(in the rows, 128 means zero)
Where one turn sends some rows of the set: a few examples, then the rows asked
rufes: [145,147,161,122,152,142,123,121,150,131,116,90,184,126,151,123,91]
Mego: [143,109,157,126,136,92,105,130,95,161,122,104,129,99,154,131,145]
Ged: [140,109,141,137,165,141,142,120,123,198,124,118,138,88,101,156,123]
pof: [122,112,159,144,151,156,129,135,132,150,147,126,136,149,84,135,120]
situp: [153,139,185,136,125,133,117,114,146,174,138,138,146,113,86,114,149]
kon: [135,119,117,168,130,131,146,105,135,169,130,104,157,131,157,107,153]
rane: [148,111,165,155,122,103,113,82,128,149,144,97,116,124,128,123,135]
musur: [156,119,166,158,155,113,108,109,165,142,129,146,144,103,112,136,115]
Febil: [141,121,160,159,111,151,118,132,127,111,130,121,147,132,167,114,103]
zem: [137,111,172,102,135,164,149,131,139,192,119,114,158,100,101,112,132]
bonu: [117,110,128,131,135,167,150,126,162,148,104,109,175,119,119,144,130]
tusi: [114,131,152,97,116,133,137,139,116,174,148,105,149,129,133,123,94]
vub: [145,107,141,140,163,131,137,117,123,196,127,124,134,82,106,157,126]
tonul: [128,133,167,137,131,160,110,101,131,151,87,132,153,113,125,154,78]
sim: [150,109,145,137,125,113,139,88,112,160,83,132,162,103,152,148,121]
Bobog: [131,125,180,127,140,142,82,138,114,153,126,101,108,116,129,137,94]
zesem: [163,130,141,141,160,128,110,148,134,149,133,124,120,145,129,103,155]
vabil: [154,155,141,101,123,119,130,130,124,165,119,125,124,109,108,154,152]
Tavor: [133,141,166,105,158,145,92,137,146,179,109,130,121,107,111,143,136]
luro: [132,126,175,135,125,171,145,114,118,164,128,88,179,113,150,98,140]
Dipul: [176,138,182,150,121,148,128,114,149,141,121,101,145,124,139,99,153]
nezaz: [172,157,152,156,141,118,136,78,125,146,129,98,152,119,117,144,124]
Zul: [129,117,136,128,130,172,136,158,87,171,121,105,139,103,155,132,124]
deru: [127,123,133,133,123,175,142,154,90,163,111,101,143,107,160,132,129]
Tif: [157,117,164,161,149,112,110,106,166,135,127,149,147,103,122,133,112]
Keso: [127,108,157,132,118,163,139,107,102,193,119,107,158,141,125,136,92]
daka: [145,120,150,126,131,140,117,121,123,125,84,109,185,119,159,125,143]
Buzib: [145,120,165,157,110,141,117,131,131,114,129,123,146,130,167,108,109]

deru goes to Ged
tusi goes to vabil
Now find these:
rane goes to daka
situp goes to Dipul
zesem goes to kon
Bobog goes to Mego

Where one turn sends some rows of the set: a few examples, then the rows asked
sebis: [105,120,185,135,121,125,105,126,132,137,157,126,167,135]
lig: [119,117,144,127,101,106,132,131,117,118,101,168,117,101]
Vil: [121,119,138,129,100,107,128,134,117,120,97,167,115,101]
bifon: [122,118,134,129,101,110,129,132,113,123,101,168,119,97]
risog: [140,140,149,121,152,125,114,108,119,158,103,126,131,138]
diz: [148,142,135,125,147,125,109,108,119,170,112,128,133,130]
seri: [106,125,120,140,107,70,110,115,136,132,112,83,164,113]
Gok: [122,120,137,127,105,109,130,133,115,118,100,167,117,99]
lipi: [120,113,171,90,89,112,117,118,137,144,98,116,172,116]
kof: [129,113,155,96,84,110,114,116,137,158,116,121,178,103]
voni: [113,126,123,137,109,68,113,112,136,136,123,85,167,110]
lesi: [123,118,139,126,106,106,132,131,113,120,99,166,121,98]
Kesis: [110,114,160,98,81,117,106,127,141,132,77,111,169,125]
tilum: [125,120,136,128,102,109,130,130,116,122,104,167,119,98]
mem: [92,138,164,171,134,121,86,125,137,165,128,102,118,113]
dav: [87,129,172,128,93,117,88,122,134,97,95,108,130,133]
gen: [110,125,136,133,114,68,119,107,135,135,124,86,169,112]
nubod: [88,119,176,129,127,98,74,123,107,126,114,100,167,131]
Kozas: [104,114,127,159,97,133,76,143,140,153,146,125,156,131]
pif: [122,116,144,126,102,102,133,128,114,122,104,169,118,98]
mok: [90,117,181,143,118,132,96,138,135,117,125,116,157,152]
keb: [103,118,177,126,131,89,79,114,108,146,144,109,175,119]
vum: [84,118,143,147,114,104,54,131,113,131,104,98,159,132]
Meki: [127,119,141,126,107,108,132,130,113,122,104,168,120,99]
nit: [94,138,169,166,134,119,90,121,133,164,129,104,120,114]
Bas: [97,138,170,167,134,121,92,122,135,166,134,103,120,113]
laza: [125,132,165,116,97,103,103,103,131,146,169,131,154,95]
tiral: [127,112,131,106,72,116,101,125,142,164,107,117,174,105]
buzon: [126,121,138,128,99,103,129,128,118,126,106,173,118,97]
kabuf: [116,118,153,145,109,125,89,132,137,158,172,131,165,123]
Sonuv: [114,112,132,109,71,118,96,132,143,146,82,111,164,115]
zaro: [103,127,130,138,109,72,113,114,135,124,108,80,163,119]
Fina: [96,127,118,144,75,123,70,132,141,124,105,112,126,119]
Nura: [142,139,121,132,140,127,101,116,122,169,103,126,127,133]
lala: [108,130,198,110,107,106,107,106,129,111,136,117,145,120]
maf: [131,142,143,126,148,126,106,115,120,152,87,121,125,143]
luv: [108,118,144,137,117,93,68,120,109,161,150,111,173,107]
suke: [121,127,115,138,75,114,80,120,139,153,150,126,141,93]
Fuviv: [122,117,134,130,99,106,129,132,117,125,103,169,116,95]
gepub: [99,117,123,147,106,101,53,131,116,153,126,107,162,117]
kis: [96,135,166,168,133,119,90,124,134,168,133,104,119,112]
med: [105,127,141,135,115,67,119,111,132,124,113,84,164,119]
Dulel: [134,139,126,132,142,130,101,117,124,160,89,121,123,142]
lod: [92,135,166,167,134,119,90,123,135,162,128,103,118,116]
nif: [89,117,144,157,103,138,76,151,141,127,119,116,149,148]

kof goes to tiral
kis goes to mem
bifon goes to Gok
Now find these:
laza goes to suke
voni goes to seri
gepub goes to vum
diz goes to Nura
mok goes to sebis

